128 stands for zero in the data rows.
Here is a table of points, one per row:
[ 86 147 113 150  82 118 162  94 117 100 124 125 161 171 144 131 167 101 101 156 100  93 132 130 178 140 123 177 155 170 109 104 152 144 123  90 114 139 120 105 129  95 159 121  74  46]
[107 157 123 104  43 118 158  99 140 158 163  55  54 147 137  72 148 129 159 145 102 140 100  92 187 107 100 115 154 108 100 122 154 151 100  96 143 124  82  88  98  75  97 113  77 122]
[ 91 124 126 149 111  68 117  81 170 127 123 131 105 148 189  98 167 167 129 103 104 118 107 127 180 125 133 101 152 149 141 135 121 127  96  75 102 146 132 162 114  68 104  88  97 146]
[126 152 146 137  60 104  93  70 111 102 128 139 191 112 115 108 149 142  91 120 139 131  88 103 132 121 181 129 143 132  83  90 138 123  88 146  98  94 120 101 127  59 131  76 106 131]
[ 91 159 165 149 129  82 123 114 130 115 157  77 145 115 126  87 136 137 119 116  68 113 148 144 134 117 151 131 113  99 121 124 105 170  61 110 105  94  87 111 138  90  99 144 146  91]
[ 80  64 142 108  80  94 108  98 102  92 116 109  61 131  98  46 111 135  95 136 125 187 208 207 141  54  68 150 132 190  77  61 151 101  96 118 126  39 138 132 101  81  83 147 112 114]
[116 127 146 150 108  78 107  89  39  75 126 101 113 162 143 104 134 121 151 118  92 165 119 106 110 144 117 119 149 136 112 111  93 153  90  93 102 133 130  86 128 118 148 130 144 137]
[ 77 151 137 171  83 108 143 105 120  70 135 121 142 101 100 100 158 139  76 108 186  97 169 120 110  89 151  92 116  95 154 115  97 171 107  71 119 150 155 110 158 116 100 124 115 114]
[ 99  99 125 145  96  95 136 118  78 128 136  92 220 156 162 127 161  99 133  74 131 103 145 115  65 122 146 111 114 103 122 146  98 167 125 104 103 131 119  92  84 105 122 134  71 130]
[115 142 157 166 149  88 110  80 127  97 157 129 123 139 130 128 150 140 112  84 115 130 152 164 139  94 131 115 128 107  90 114  60 143 139 118 107 113 158  46  93 129 128 112  77 104]
[ 85 138 106 126 110  84 104 172  76 123 137 156 124  76 131 100 179 118  51 110  86 144 127 125 118  58 112 124 124 113  75 154  82 120 121 108 120  89 155 140 140  89 135 107 120 121]
[126 114  71 128 120 100 144  88  95 117 125 164 187 115 121 138 155 139 120 115 130  91 143  95 146 113 167 124 130  82  82 184  94 142  88  52  49 151 167  82 119 124 114 170 140 135]
[109 115 120 102  83  62 110 128  78 165 113 142 114 126 106 142  86 133 107 103 150 160 160 176 105 120 111 130 132 134  82 164  61 144 110 118  53 137 148 123 134  72 118 102 107  86]
[129 115 139 104 152  87 148  94  85 130 131 142 133  98 126 132 165 111 105 118 122 109 146 122 145  94  61 147  40 104  95 166  86 173  84 124  72 161 146  72 121 112 143 110 111 145]
[ 99 125  46 148 126  38  87 104  83 149 122 139  92 123 155 167 180 131 137  94 177 147 139 152 122 108 129 130  68  97 128 166  77 106  78 110 119 132 122  53 111 111 154 131 136 134]
[132 105 201  96 144 134 135 148 176 154 172 103 114 161  96 110 135 182 162 163 154 115  97 150 102 147 126 149 170 127 126 186 148  66 125 100 232 137 156  94 178  81 176 185 133 159]
[113 116 194  88 149 147 144 206  99 170 164 165 153 145 124 159 139 156 154 118 163 141 114 141 168 174 168  69 125 137 128 124 176 132  86 114 204 101 162 127 169 152 127 178 134 105]
[140 124 172 184 127 175 139 180 140 139 196 179 102  82 141 123 112  90  99 170 181 131 119 162 116 184 134 183 100 203 121 141 149 120 130 115 163 102 158 120 116 110 131 158 185 131]
[143 131 181 125 157 117 132 137 142 170 138 165 181 147 150 133 178 121 152 175 200 100 121 108 141 159 125 110 175 118 135 205 175 149 107 191 145 229 100 108 156 155 167 172 150 144]
[114 163 123 119 161 165  83 165 156 116 165 154 179 110 101 153 140 142 117 204 154 136 110 151 113 176 124 124 148 132 104 139 186 134 132 110 139 128 111 143 154 121 115 156  91 172]
[190 133 175  88 149 139 101 157 177 104 156 116  87 166 189 134 150 122 166 137 161 178  96 116  76 114 113 116  98 134 140 169 172 148 133 109 164 146 144 138 146 135 136 183 121 110]
[153 215 148 132 181 136 153 140 128 153 160 160 202 209 163 169 149  50 192 147 152  84  96 102 113 100 170 127 144  75 183 219 155 129 112 157 168 180 111 117 139 130 112 107 153 142]
[137 102 141 120 161 200 102 141 120 135 152  97  82 139 172 145 120 122 136 153 167 116 151 128 109 105 168 103 135 213  81 126 144 146 136 145 157 161 116 144 139 140 133 145  99 157]
[170 141 161 132 153 193 117 138  91 148  72 115  78 170 153  90 107 149  83 172 164 156 147 141 119 152 116 149  92 132  89 164 144  93 149 132 192 120 117 159  94 123  91 136 122 137]
[161 115  97 167 196 160 127 118  81 154 181 192  96 139  97 149 112 119 127 137 145 119 148 153 114 160 173 131 109 108 140 149 192 172 148 138 133 116  81 191 142 113 121 113 112 150]
[136 135 130 126 143 180  77  86  77 177 157 157 122  81 140 144 108 127  74 151 126 162 174 148 149 123 133 164 167 156 162 133 130 157 192 135 153  81 124 194 165 137  78 170 124 169]
[179 158 106 106 190 159 131  90 121 128 179 128 156 117 133  84 160 107 137 141 134 199 172 124 130 148 175 134 124 140 147 180 138 111 173 161 152 164 111 177 143 152 110 113 120  99]
[139 152  88 121 178 151 118 125 124 127 132 184 165 111 108 118  79 138 126 150 180 171 184 100 165 128 158 161 139 189 100 157  94 188 186 139 156  70 100 234 126 127 138 110 127 142]
[219 153  77 124 176 215  41 140 109 156 119 117 132 159 152 105 143 164 180 163 141 128 109 148 130 101 130 150 125 136 166 161 116 206 127 147 142 160 120 149 149 175 132  97 129 104]
[223 195  89 120 171 144 107 162 109 144 145 104 139 160 186  92 148 186 145 136 146 148 197 127 160 115 165 172 132 138 144 123 147 149 182 175 103 145 170 187 159 130 150 121 136 182]
[ 94 132  80 165 141 145 145 150 178 145 120  64  95 162 104 129 106 153  79  96 120 154  61 117 115 166  57 143 123 145 125 110 123  76 121 185 120 136 130 123 142 183 115 118 141 113]
[126  81 103 211 138 104 136 142 171 173  77  79 133  93  92 144  27  76 142  98 108 153  85 116 159 131 109 116 109 142 108 103 158 110 191 112 139  79 149 117 152 184 140 142 118 133]
[135 138 161 101  88 154 155 117 184 181  92  61  86 177 121 116 143 101 215  98 109 122  55 133 129 166 109 148  98  90 146 115 102 107 120 100 101 172 150 115 133 232 162  98 144 144]
[ 94 177 104 146  99 137 153  97 187 168  84 156 180 140 108 146  88 142 151 117  31  80 100  70  87 147 174  98  67 138 168 148 134 120 129 172 112 168 149 116 136 166 155 130 162 166]
[118  81 159 136 129 120 126 147 132 121 108  51  49  76  91 103 114 162 128 146 131 157 110 122 135 134  65 104 140 154 121  58 144  68 183 130 127  76 193 158  71 169 124  76 161  95]
[104 101 104 138 108 156 208 126 182 104  86 134 148 114 160 125  69 136  97 144 108 142  99 153 109 136  95 113 129  84 150 100 156 119 139 155 116  90 111 143 137 147 181  94 152 142]
[152  96  79 137 139 134 169 145 181 136 100 146 148 108  71 150 107 106 119 154  82 141 146 109 101 134 105 103 147 125 149  35  85 122 124 148 137 112 116 165 111 110 119 158 142 114]
[117  61 152 138  96 151 147 171 179  90 101 149 114 145  85 174 126 152 150 140 114 120 127 145 152 103 142 120 117  95 191  90 101 100 177 162 104 145 120 122 116 149 124 107 163 141]
[109 142 129 110 128 144 146 183 167 111  71 150 154  88 106 184 114 101 160  72  84 123 132  76 125 166 160 179 173  77 152  96 148 125 126 148 101 183 102 129  82 146 164 123 146 149]
[144 104 144 121  88 128 134 131 152 104  89 127 117  71 138 149  91 109 152 134 106 111 149 133 114 137  73 111 169 148 189  95 120  54 115 174 120  63 117 175 120 174 138 129 101 112]
[130  97 104  72 138 127 132 167 148 100  75 162  98  95 105 125  95 114 117 116 116  64 138 102 103 164 104 109 143 152 160  58 146 107 168 118 132  91  86  82 151 129  79  93 185 139]
[128 121 116  46 125 175 117 119 138  87  89 107  98  94 105 160 103 109 110 103 116  72 103 138 155 137 121  84 132  83 169 101 116  85 143 163 114 121 124 136  75 118 159 140 162  91]
[169 102 123  96 121  89 179 145 106  58 131 158 134 128 133 211  92 127 148  69  85  51  79 113 104  91 134 140 126 116 135  62 137  78 144 133 146 195  99 138 108 170  91 141 156 107]
These points spread out most along one direction. Take the direction at right angles to it along which they spread out most. Go by this last direction. For each point below, how far along it does it lie, from 0 to 99? The average is 50, and the first point in the table lies past the average. One standard deviation of the points above along it is 16.
[136 135 130 126 143 180  77  86  77 177 157 157 122  81 140 144 108 127  74 151 126 162 174 148 149 123 133 164 167 156 162 133 130 157 192 135 153  81 124 194 165 137  78 170 124 169] 54
[144 104 144 121  88 128 134 131 152 104  89 127 117  71 138 149  91 109 152 134 106 111 149 133 114 137  73 111 169 148 189  95 120  54 115 174 120  63 117 175 120 174 138 129 101 112] 22
[ 94 132  80 165 141 145 145 150 178 145 120  64  95 162 104 129 106 153  79  96 120 154  61 117 115 166  57 143 123 145 125 110 123  76 121 185 120 136 130 123 142 183 115 118 141 113] 27
[139 152  88 121 178 151 118 125 124 127 132 184 165 111 108 118  79 138 126 150 180 171 184 100 165 128 158 161 139 189 100 157  94 188 186 139 156  70 100 234 126 127 138 110 127 142] 56
[109 142 129 110 128 144 146 183 167 111  71 150 154  88 106 184 114 101 160  72  84 123 132  76 125 166 160 179 173  77 152  96 148 125 126 148 101 183 102 129  82 146 164 123 146 149] 34
[130  97 104  72 138 127 132 167 148 100  75 162  98  95 105 125  95 114 117 116 116  64 138 102 103 164 104 109 143 152 160  58 146 107 168 118 132  91  86  82 151 129  79  93 185 139] 24
[ 91 159 165 149 129  82 123 114 130 115 157  77 145 115 126  87 136 137 119 116  68 113 148 144 134 117 151 131 113  99 121 124 105 170  61 110 105  94  87 111 138  90  99 144 146  91] 61
[117  61 152 138  96 151 147 171 179  90 101 149 114 145  85 174 126 152 150 140 114 120 127 145 152 103 142 120 117  95 191  90 101 100 177 162 104 145 120 122 116 149 124 107 163 141] 27
[ 99  99 125 145  96  95 136 118  78 128 136  92 220 156 162 127 161  99 133  74 131 103 145 115  65 122 146 111 114 103 122 146  98 167 125 104 103 131 119  92  84 105 122 134  71 130] 68
[ 94 177 104 146  99 137 153  97 187 168  84 156 180 140 108 146  88 142 151 117  31  80 100  70  87 147 174  98  67 138 168 148 134 120 129 172 112 168 149 116 136 166 155 130 162 166] 40
